In the data rows, 128 means zero.
Here is a table of points, one per row:
array([118, 132,  93, 116, 104, 105,  94, 134, 123, 145, 143, 136, 136, 125, 109, 126, 127, 142, 117, 145, 127, 123,  94, 104, 118, 129, 134, 128, 129, 105, 124, 117])
array([135, 156, 157, 139, 104, 139, 139, 117, 112, 148,  85, 132, 112, 133, 173, 119, 152, 165, 133,  97, 167, 120, 142, 124,  70, 160, 111, 115, 148, 150, 128,  99])
array([127, 144,  89, 117, 134, 112, 107, 149, 112, 114, 141, 120, 106, 108, 114, 141, 104, 112, 131, 179, 145, 150, 130, 119, 141,  91, 148, 116, 151, 143, 121, 100])
array([112, 103, 143, 142, 129, 119, 152, 119, 113, 135, 125, 123, 106, 100, 157, 120, 140, 156, 124, 118, 148, 103, 134, 129, 113, 165, 110, 157, 114, 148, 129, 108])
array([113, 204, 168, 109, 143, 174, 122,  98, 107, 109, 146, 186, 166, 150, 184, 166, 148, 130, 100, 174, 124,  86, 119, 115, 110, 157, 155, 126, 144, 117, 188,  99])
array([135, 147, 140,  79, 142, 100, 162, 107, 151, 115, 112, 142, 168,  78, 197, 148, 109,  95, 151, 129, 133, 128, 100, 132,  73,  99, 109, 100, 136,  93, 102, 136])
array([ 98, 165, 109, 155, 128, 102, 175, 176,  42,  68,  74,  96, 129, 144, 138, 148, 180, 126, 122, 166, 221,  96,  55, 131, 154, 101, 108, 122, 128, 172, 131,  87])
array([133, 122, 143, 129, 126, 112, 100, 167,  97, 171,  98, 150, 140, 123,  93, 162, 153,  91,  91, 136, 128, 135, 182, 116, 128, 136, 157, 111, 139, 130, 160, 132])
array([113, 124, 107,  88, 173, 126, 126, 148, 133, 147, 110, 141, 131, 118, 152, 161, 118,  68, 138, 130, 111, 146,  70,  88, 122,  82, 142, 119, 148, 102, 120, 145])
array([ 86, 111, 148, 142,  99, 140, 130, 134, 147, 132, 163,  78, 126, 122, 100,  85, 131, 140, 105, 108, 138,  81, 116, 116, 109,  52, 167, 125,  98, 145, 137, 133])
array([114, 142, 102, 102, 124, 122,  87, 124, 126, 120, 112,  97,  83, 145, 135, 147,  81,  55, 144, 113, 130, 156,  84, 127, 133, 137, 132, 111, 113, 154,  76, 174])
array([146, 118, 126, 169, 115, 142, 118, 123, 160, 100, 176,  87, 102, 144, 117, 125, 109, 163, 181, 100, 137, 142, 112, 120, 108, 144,  77, 150, 102, 120, 126, 151])
array([122, 123, 141, 129, 103, 113, 120, 138, 126, 131, 135, 114, 119, 127, 141, 116, 113, 150, 164,  97, 132, 125, 114, 113, 138, 129, 141, 139, 115, 106, 112, 125])
array([147, 135, 143, 138, 128,  93, 108,  87, 143, 118, 137, 119,  91,  96, 154,  92, 118, 163, 110,  73, 120, 118, 141, 119, 131, 113,  96, 118, 119, 126, 119, 141])
array([128, 134, 147, 160, 127, 145, 111, 150, 131, 132, 154, 101, 113, 120, 101, 136, 132, 133,  91, 138, 108, 141, 108, 139, 139, 118, 115, 141, 171, 168, 102, 127])
array([110, 128, 158, 107,  92,  92,  93, 115, 150, 137, 152,  92, 122, 108, 103, 128, 117, 105, 119, 116, 117, 121, 116, 150, 130, 113, 121, 152, 118, 164,  82, 150])
array([147, 156, 116, 101, 148, 138, 109, 122,  75, 145, 146, 166, 133, 139, 123, 138, 123, 100, 129, 133, 145, 140, 163, 146, 162, 105, 135, 102, 176, 144, 163,  94])
array([147,  82,  94, 164, 148, 168, 166, 120, 148, 138, 114, 127, 130, 118, 138,  94, 108, 173, 106,  91, 138, 163, 173,  74, 104, 121,  95, 100, 135, 168, 111, 149])
array([139,  90, 113, 107,  90, 105, 137, 108, 126, 156, 130, 146, 138, 138, 106, 148, 148, 122, 121, 140,  97, 134,  94, 100, 136, 132, 179, 105, 126, 104, 113, 125])
array([121, 137, 146, 126,  98, 108, 132, 118, 119, 104, 179, 151, 138, 154, 153, 132, 132, 150, 126, 127, 134, 128,  64, 125, 111, 140, 137,  92, 143, 133,  96, 101])
array([124, 172, 156, 152,  88, 139, 157,  92, 143, 101, 148, 119, 131, 156, 149, 126, 169, 177, 148, 123, 125,  56, 101, 140, 131, 128, 119, 167, 138,  85, 132, 144])
array([132,  85,  87, 125, 129, 127, 129, 169,  87, 162, 137, 151, 122, 128, 115, 135, 134, 134,  98, 131, 120, 161, 117,  85, 142, 116, 158, 133, 125, 134, 150, 118])
array([134,  64, 128, 141, 112,  80, 133, 101, 134, 107, 138, 125, 137, 169, 138, 115, 160, 131, 152, 101,  95, 123, 109, 134, 137, 146, 114,  61, 149,  96, 110, 127])
array([160, 131, 127, 147, 139, 122, 114, 123, 176, 154, 133, 116, 115, 132, 153, 146, 103, 166, 142, 116, 140, 134, 146, 159, 130, 116, 108, 116, 107, 113, 108, 163])
array([120, 126, 120, 160, 127, 152, 114, 118, 138, 127, 147, 123, 132, 139, 124, 120, 131, 119, 147,  79, 156, 100, 167, 151, 106, 168, 130, 138, 109, 132, 136, 126])
array([168, 129, 117, 148, 117, 116, 127,  88, 143, 171, 144, 119, 133, 137, 154, 124, 143, 128, 175, 137,  95, 119, 113, 155,  95, 136, 180, 146, 121, 121, 104, 162])
array([126, 128, 153, 123, 141, 116, 110, 159, 144, 141, 161, 114, 145, 169, 130, 123, 118,  98, 153, 128,  67, 140,  95, 138, 137,  92, 138, 126, 138, 123, 118, 144])
array([ 66, 149, 120, 138,  78, 121,  71, 115, 134, 160, 189, 116, 121, 111, 154, 112, 136, 153, 101, 133, 141,  83, 114, 150, 118, 110, 167, 145, 147, 163,  96, 117])
These points spread out most along one direction. Where along it does each point below lie, from 0 to 99? The average is 50, and the first point in the table lies past the average. One standard deviation of the points above along it is 16.
array([124, 172, 156, 152,  88, 139, 157,  92, 143, 101, 148, 119, 131, 156, 149, 126, 169, 177, 148, 123, 125,  56, 101, 140, 131, 128, 119, 167, 138,  85, 132, 144]) 37
array([147, 135, 143, 138, 128,  93, 108,  87, 143, 118, 137, 119,  91,  96, 154,  92, 118, 163, 110,  73, 120, 118, 141, 119, 131, 113,  96, 118, 119, 126, 119, 141]) 28
array([160, 131, 127, 147, 139, 122, 114, 123, 176, 154, 133, 116, 115, 132, 153, 146, 103, 166, 142, 116, 140, 134, 146, 159, 130, 116, 108, 116, 107, 113, 108, 163]) 31
array([118, 132,  93, 116, 104, 105,  94, 134, 123, 145, 143, 136, 136, 125, 109, 126, 127, 142, 117, 145, 127, 123,  94, 104, 118, 129, 134, 128, 129, 105, 124, 117]) 56
array([113, 204, 168, 109, 143, 174, 122,  98, 107, 109, 146, 186, 166, 150, 184, 166, 148, 130, 100, 174, 124,  86, 119, 115, 110, 157, 155, 126, 144, 117, 188,  99]) 76
array([122, 123, 141, 129, 103, 113, 120, 138, 126, 131, 135, 114, 119, 127, 141, 116, 113, 150, 164,  97, 132, 125, 114, 113, 138, 129, 141, 139, 115, 106, 112, 125]) 40
array([113, 124, 107,  88, 173, 126, 126, 148, 133, 147, 110, 141, 131, 118, 152, 161, 118,  68, 138, 130, 111, 146,  70,  88, 122,  82, 142, 119, 148, 102, 120, 145]) 70
